In the rows, zero is written as 100.
Each path below is one point turned by a fixed rotation once a step. After each direction that follows a path, write how fast that rotation turns it, in degrees a step (0 if it stays still).
Each turn is a multiple of 5 degrees from 10 to 175, or 0.
Each row of a path follows its step; steps can be skipped.

step 0: [110,  95,  98,  80, 123, 101, 104, 100, 100,  87, 113, 105,  91,  85,  96,
 102,  92, 111,  98,  90,  60, 109,  79,  73, 112,  97, 125,  97,  88, 104,
 147, 109, 103,  95,  96,  94, 107,  73, 102, 136, 108, 106, 113,  96,  97,
 109]
step 2: [101,  94, 118, 106, 118,  75,  79, 116, 108,  91, 107,  80, 102,  74,  99,
 109, 115,  85,  96, 108,  74, 101,  81,  90, 112,  71, 106, 102,  69,  82,
  87, 116, 105, 111, 115,  94, 123,  85, 104, 121, 127,  95, 124, 107, 110,
  99]
step 3: [ 94, 109, 110,  87,  79,  95,  95,  96, 143,  98,  84,  89,  98, 111, 116,
 105, 127,  96,  70, 108,  76, 125, 111,  80, 106,  92,  73,  79, 103, 101,
 108, 109,  93,  71, 124,  82, 100, 106,  89,  84, 103,  96, 108, 108,  95,
  99]
step 4: [115, 108,  92, 102,  93,  92,  97, 144, 108, 108, 104,  99, 117,  85,  84,
 107, 107,  94, 113, 113,  81,  88,  93,  83, 117,  79,  75,  79,  99, 100,
  65,  92, 122, 107,  92,  74, 113, 109, 112, 102, 103, 107, 112,  98, 108,
  73]
step 5: [ 93,  99,  93,  77,  75, 111,  85, 134, 111,  89,  70,  87, 111,  92, 119,
  96, 113, 112,  96,  96, 122, 117,  95,  58, 123,  92, 111,  89, 102, 103,
 116,  89,  89,  91, 114,  84,  86, 108, 111, 102, 110, 112,  92, 102,  76,
 111]
step 6: [120,  84, 110,  95,  94,  94, 114, 142,  96, 103,  98,  85, 102, 127, 106,
  94,  92, 117, 113, 120,  81,  81, 113,  89, 102,  90, 118,  97, 124, 104,
  76, 117,  96, 104,  88,  86,  93, 102,  96,  91,  80, 131,  94, 107,  94,
  71]
step 7: [100,  86, 110, 123,  83, 101,  93, 120,  77,  93,  96, 106, 130, 116,  98,
  83, 102,  99, 108,  82, 107, 118,  90,  79, 143,  85, 143, 103,  96, 103,
 122, 116, 105,  94, 105, 103,  88, 114,  96, 114, 103,  85, 108, 106,  98,
  95]
step 8: [103,  76, 105, 111,  78, 114, 117, 124, 114,  96, 105,  71,  88, 113, 101,
  79,  85, 122, 105, 101,  81,  97, 122, 110, 113, 121, 101,  95,  94, 103,
 102, 137,  98,  64,  81, 106, 101,  75,  84, 107,  97, 105, 105,  92,  97,
 106]
step 9: [114, 121, 108, 113,  77,  91,  95,  89,  85, 112,  95, 101, 109,  88, 113,
  95,  72, 101, 121,  93,  84,  99, 108,  87, 111,  85, 103,  99,  97, 103,
 104, 125, 125,  94, 100, 110,  93, 117,  96, 154, 103,  83, 122, 121, 108,
  95]
step 11: [105, 112,  89,  98, 119,  89, 104, 103, 104, 127,  95, 124,  94,  95, 104,
 114, 113, 107, 104, 103,  56,  99, 116,  49,  88, 108,  92,  96, 105, 109,
  99, 117,  91, 107,  93, 109, 104,  94,  93, 138, 108, 103, 115, 111, 107,
  85]
step 12: [103, 104,  85,  91,  73,  82,  75, 102,  92,  92,  90, 116,  97, 124,  89,
 138, 120, 105,  76, 100, 102, 106,  78,  75, 110, 100, 100, 121,  93, 110,
  82, 109, 121,  79, 105,  81,  99,  82,  94, 109, 124, 104,  94,  89, 114,
 113]
Speeds:
[ 95,  94, 102, 101, 102, 106, 105, 104,  94, 100, 109,  95, 104, 100, 105,
 107,  94, 107, 103, 104, 101, 113,  91, 103, 101, 103, 101, 106, 104, 103,
 102,  96, 101,  95, 100, 102,  99, 101, 101,  99,  93, 105, 108, 107, 104,
 100] => 45
[ 98, 107, 101, 102, 106, 104, 102, 107,  95,  98, 100, 101, 109,  99,  96,
  94,  95,  96, 104, 100,  91, 100,  97, 100,  94,  96, 100,  92, 102,  98,
 101,  96,  97, 108, 101, 103,  96,  95,  96, 106, 110, 102,  99, 110, 109,
 104] => 160
[107, 100, 101,  99,  98,  97,  98, 101,  98, 107, 105, 104, 106,  94, 103,
  95,  94,  99, 103, 100,  97,  98, 105, 109, 102, 108, 103, 109, 104, 104,
 108, 109, 100, 102,  98, 101,  87,  95,  97, 104, 100,  94, 102,  95,  97,
 105] => 35
[ 98,  99,  93, 104,  95, 106, 108, 105, 103, 105, 104, 106,  96,  96,  87,
 104,  99, 104, 103,  95, 101, 101,  96,  96, 102, 101,  94,  93,  97, 107,
 106,  97, 105,  93,  92,  99,  98,  96,  99,  98, 106,  96, 100,  93, 100,
 101] => 95
[105, 105,  94,  98, 100, 104,  98, 102, 104,  95,  97, 101,  98, 104,  98,
  97,  96,  99,  91, 101, 104, 105,  94,  98, 102,  98,  98, 107, 104, 100,
 110, 108,  96,  97, 101, 103,  98, 115, 105,  99, 106,  97,  96, 102, 108,
 106] => 160

step 0: [ 98,  88, 133,  95,  80,  78, 116,  68, 108, 108,  92,  81, 123,  99,  90,
  93,  88, 116, 115,  81, 119,  70, 114,  99,  95, 120, 130,  92, 139, 136,
  98,  98,  96,  96,  99, 106,  97,  91, 111, 101,  83, 112, 102,  89,  88,
 114]
step 1: [109,  72, 111,  94,  90,  82,  75, 104, 108, 101, 110, 111,  84,  92, 116,
  88, 102, 121,  87,  73, 106,  82,  94,  87, 106, 108, 131,  96, 107,  95,
 103,  89, 109, 100,  97,  55, 120, 103,  87, 106, 113, 125,  60,  95, 102,
  65]
step 2: [100,  91,  97,  90, 141,  99, 120,  79,  92, 104, 106,  91, 102,  66,  88,
  97, 116,  91, 118, 101, 103,  98, 100, 124, 107, 104, 117, 101,  77, 120,
  95,  79,  93, 127, 106,  89, 105, 126,  58, 129,  98, 132,  98,  85, 100,
  93]
step 3: [110, 120,  92,  83, 114,  93,  94,  99,  92,  91,  89,  87, 123,  81, 108,
 107,  75, 144, 113, 110,  89,  89, 112,  88,  76, 125, 113,  78,  99, 115,
  88, 109,  75, 126,  94, 109, 100,  74,  81,  74,  92, 122, 109, 102, 105,
  78]
step 5: [107,  90, 128,  83, 118, 108, 111,  81,  83,  68,  76, 120,  88,  96,  98,
 113, 130,  98, 101,  86, 116,  91,  80, 125,  79,  92,  95, 109,  74, 112,
 117,  90,  97, 125, 107, 113, 109,  65,  82, 108, 104,  71, 104,  94, 110,
  83]
step 7: [117,  99,  95,  88,  92,  95,  84,  59, 128,  71, 115,  90,  66, 108, 125,
 102, 111,  91, 122, 123,  98,  94, 101,  98, 113,  85, 127,  93, 106,  62,
 108,  89, 101,  92, 111, 117,  88,  73, 114,  98, 111, 118, 103,  81,  96,
  95]
step 8: [ 80,  94, 129, 100,  83,  92, 105,  93, 108,  95,  89,  93,  96,  92,  94,
  91,  82,  96, 102,  83,  82,  85, 105, 139, 128,  99, 114, 113,  87,  85,
 141, 105,  61, 110,  98, 109,  83,  94,  84, 105, 128,  82, 100,  69, 112,
 103]
step 9: [ 87,  84, 102, 103, 134, 105,  67, 105, 103,  71, 103,  85,  96, 104,  83,
  87, 114,  90,  71,  97,  77, 104,  89,  76, 104, 112, 106,  97, 117,  89,
 122, 117,  45,  95, 118,  98, 110, 111,  85,  80,  89, 106, 103, 102,  99,
  88]
step 10: [111,  85, 102,  87, 107, 107,  70, 101, 137, 101,  76, 102,  82,  91, 100,
  97, 103,  68, 117, 115,  91, 119,  98, 122,  95, 135,  87,  95,  91,  97,
  85,  99,  83,  99, 102, 138,  71, 115, 104,  97, 108, 131,  84, 101,  81,
 106]
step 11: [117,  94,  95,  90,  88,  79,  88, 106,  88,  95,  68, 107,  85, 105,  82,
 102,  94,  88, 119,  75,  85,  90, 110, 110,  84, 112, 104, 107, 110,  79,
  73, 133,  88, 109, 102,  99, 101,  88,  74,  82, 144,  77, 124, 102,  98,
 125]
step 12: [ 86,  98, 122,  90, 107,  89, 120, 120,  95,  67, 108, 106,  79,  96,  93,
 111,  87,  77,  81, 120,  63, 124,  69,  90,  94, 123, 112, 102,  83,  80,
  82, 131, 104,  84, 110,  77, 113, 102, 100, 113,  97,  84,  93, 113,  95,
 104]
Speeds:
[ 97, 104,  99, 108, 102, 104,  91, 107, 102,  97, 106, 103, 101, 107, 107,
 102,  98, 103, 106,  99, 103, 103,  86,  95, 109, 105, 106, 101, 103,  97,
  95, 105, 100,  96, 107,  95, 102,  96, 100, 103,  96, 104,  96, 103,  96,
  96] => 130
[ 99, 101, 104,  89, 101,  97, 106, 100, 102, 100, 102, 101,  94, 105, 101,
 105, 100,  99,  99, 101, 101,  97, 101,  99,  98,  93, 111, 105, 105,  97,
  99, 108, 115,  98,  99,  96, 103, 101,  94, 104, 103, 103,  94,  93,  92,
 106] => 65
[100,  87,  93,  94,  90, 104,  98,  98,  96, 105, 111, 102, 103, 103,  98,
 106, 100,  95,  99,  99, 101,  96,  99, 102, 103, 100, 105, 102,  94, 104,
  98, 107, 101, 101, 105, 105,  98, 101,  96, 101, 106,  94, 100, 103, 108,
  92] => 110
[100, 107, 103,  93,  91, 106,  96, 110, 108, 101,  95,  97,  96, 103,  94,
 108,  99, 101, 105,  99, 106, 100, 102,  94, 101, 100, 102,  98,  94, 108,
 102,  94,  95,  99, 101,  89,  98, 101,  96,  93, 101,  97, 104,  95, 103,
 102] => 140
[ 97, 103, 104, 103,  93,  96,  99,  96, 104,  99, 101,  91, 101,  96, 108,
 102,  98,  99,  88,  90, 100,  93, 100, 104,  99, 103, 100, 102,  96,  96,
  94,  96,  99,  99, 104,  92, 105,  92, 103, 105, 109,  93,  99, 104,  99,
 106] => 100

step 0: [ 96,  75,  97,  98,  93,  99, 105, 126, 127,  86, 106, 118,  89, 122, 100,
 112, 107, 104,  61, 124, 125, 111,  99,  95,  96,  86,  92,  95, 105, 103,
 103,  97,  96,  81,  68, 116,  74, 117, 115,  88, 108, 123, 106, 120, 109,
  73]
step 1: [ 99,  74, 126,  87, 103, 104,  86,  91, 122, 105, 106, 129,  98, 110,  91,
  88,  73,  80, 106, 126,  90,  59, 110,  78, 113,  98,  84, 103, 117, 102,
 112, 106,  98,  73,  88, 109,  91,  83, 130,  91,  94, 117, 104, 104,  97,
 106]
step 2: [100,  64, 119,  94, 113,  96, 102,  85,  84,  80,  90, 106,  67,  83, 130,
 104, 100,  93, 107, 116,  87,  95, 125,  67,  86,  94,  86,  94,  87, 119,
 102,  86,  99, 105,  91, 118,  85, 112,  79,  82,  87, 118,  97, 119,  83,
  98]
step 3: [104,  79, 117,  81, 106, 105,  64, 114, 111,  87, 101, 128,  99,  88, 110,
  87, 105, 104,  61, 107, 104, 108, 100, 103,  72,  96, 102, 113,  82,  78,
  77, 116,  76,  92,  93, 117,  82, 102,  97,  82,  77, 116, 104, 102,  91,
  81]
step 5: [ 94, 100, 143, 114, 115,  81, 110, 104, 102, 101, 101, 125,  84, 129, 126,
 101, 116, 110, 112, 106,  94,  94,  97, 103,  94,  92, 101,  97, 101, 116,
  98, 102,  92, 115,  89, 107, 100, 143,  88,  57,  82, 111,  87, 117,  90,
  94]
step 6: [103, 112, 118,  89,  93, 111,  58, 128, 103,  97, 110, 128, 102,  88,  86,
  94,  97,  85,  94,  99, 101,  93, 106,  88,  75,  78, 108, 116,  92, 102,
  92, 107, 103,  92,  87, 103, 109, 113, 115,  53, 102,  87,  65, 117,  96,
  98]
step 7: [113,  82, 120, 117, 113, 112,  91,  99,  81, 122, 112, 119, 110,  79,  88,
 121,  91, 140, 110, 102,  83, 104,  89,  83, 102,  88, 104,  97,  87, 116,
 101,  76,  96,  82,  68, 136, 101, 106, 115,  96,  92,  93,  85, 121, 101,
 105]
step 8: [130,  74, 101, 102,  84,  96, 107, 106,  94, 115,  93, 136,  99, 117, 113,
 102, 119, 102,  97, 106, 102,  88,  70, 104, 125,  86, 121,  78,  78, 107,
  90, 125,  92,  87,  96, 113,  86, 115,  86,  71,  90, 112,  82, 122, 103,
 106]
step 10: [113,  81, 123, 112,  98,  85, 119, 107,  98,  91,  94, 114, 105, 100,  87,
  90,  69, 105,  94, 108,  93,  97, 112, 106,  91,  90, 112,  85,  98, 133,
 123, 100, 103,  97,  72, 141,  94, 100, 130, 103,  86, 114, 110, 126,  93,
  76]
step 11: [133,  80, 100,  85,  76, 132,  96,  85, 102,  85,  92, 110,  99, 107, 108,
  91,  91,  85,  83, 128, 100,  78, 116,  94, 106,  74,  99,  74, 107,  95,
 106,  97,  96,  84,  99, 115,  92, 119,  91,  70,  77, 116,  86, 111, 121,
  90]
step 12: [ 96,  84, 121,  78, 115, 101,  75,  82,  97,  88, 119, 116,  88, 105, 114,
  76,  84,  97,  96, 120, 103, 115, 123,  93,  98, 100, 100,  80,  69,  89,
  94,  81,  82,  80,  67, 117, 102,  99, 104,  88, 118, 119, 115, 104, 100,
 129]
Speeds:
[104, 104, 107, 101,  98,  97, 104, 101,  91,  98, 100,  99, 104,  94,  91,
  97,  96, 107,  98,  97, 100,  98,  89,  99, 102, 100,  89,  99, 108,  94,
  98, 101, 104,  92, 100, 102,  91, 102, 104, 101, 101, 107, 101,  95, 106,
  93] => 110
[101, 103,  93, 106,  89,  94,  99, 104, 100, 102, 101,  94,  93,  95, 102,
  93,  97, 107, 104, 105, 103,  94, 102, 107, 102, 100,  99, 109, 102, 103,
  93,  95,  97,  95, 107,  94, 101, 105,  99, 107, 101,  95, 106, 100,  96,
 103] => 0
[101, 105,  93,  95, 100, 109, 107, 104,  97,  99, 100, 103, 103,  93,  93,
 100,  97, 101,  92,  99,  95, 104, 104, 101,  93,  99, 102, 110,  96,  99,
  97,  96, 108, 106,  97, 102,  99, 102, 101, 105,  90,  99, 102, 108,  95,
  92] => 100
[102,  98,  99, 103, 100,  92, 106, 102, 105,  92, 107,  99, 103, 104, 100,
 101,  99,  95, 112,  99,  95, 100, 109,  97, 102,  96,  96, 107, 106,  97,
  99, 108, 103,  96,  97, 102, 110, 103, 103,  98, 100,  97,  99, 103, 101,
  90] => 80
[ 98, 105,  94,  92, 108,  98,  94,  96, 110, 100,  97, 103, 103, 101,  95,
  88,  96, 106, 100, 103,  99, 101, 100,  99, 102, 101,  93,  98, 101,  99,
  92,  99, 106,  97,  93, 102, 103,  93, 106, 100, 102,  91,  95,  96,  96,
 106] => 130
[ 98,  96,  96, 108,  96, 103, 101,  99,  99,  89, 107, 101, 102, 101,  99,
 103,  93,  95,  94, 100, 110,  95,  96, 103, 108, 108,  97,  91,  96, 100,
 103, 101, 107,  96, 101, 104, 100,  99, 101, 104, 100,  94,  98, 108,  93,
 100] => 35
[101,  99, 104,  96,  94,  94,  98, 104, 101, 102, 101, 110, 103, 103,  97,
  92,  95,  98, 101,  96,  92, 104,  95, 106,  99, 109, 106,  99, 102,  99,
 102, 110,  96,  99, 109, 102, 105,  98, 104, 102,  97, 109, 104, 103,  92,
 105] => 155
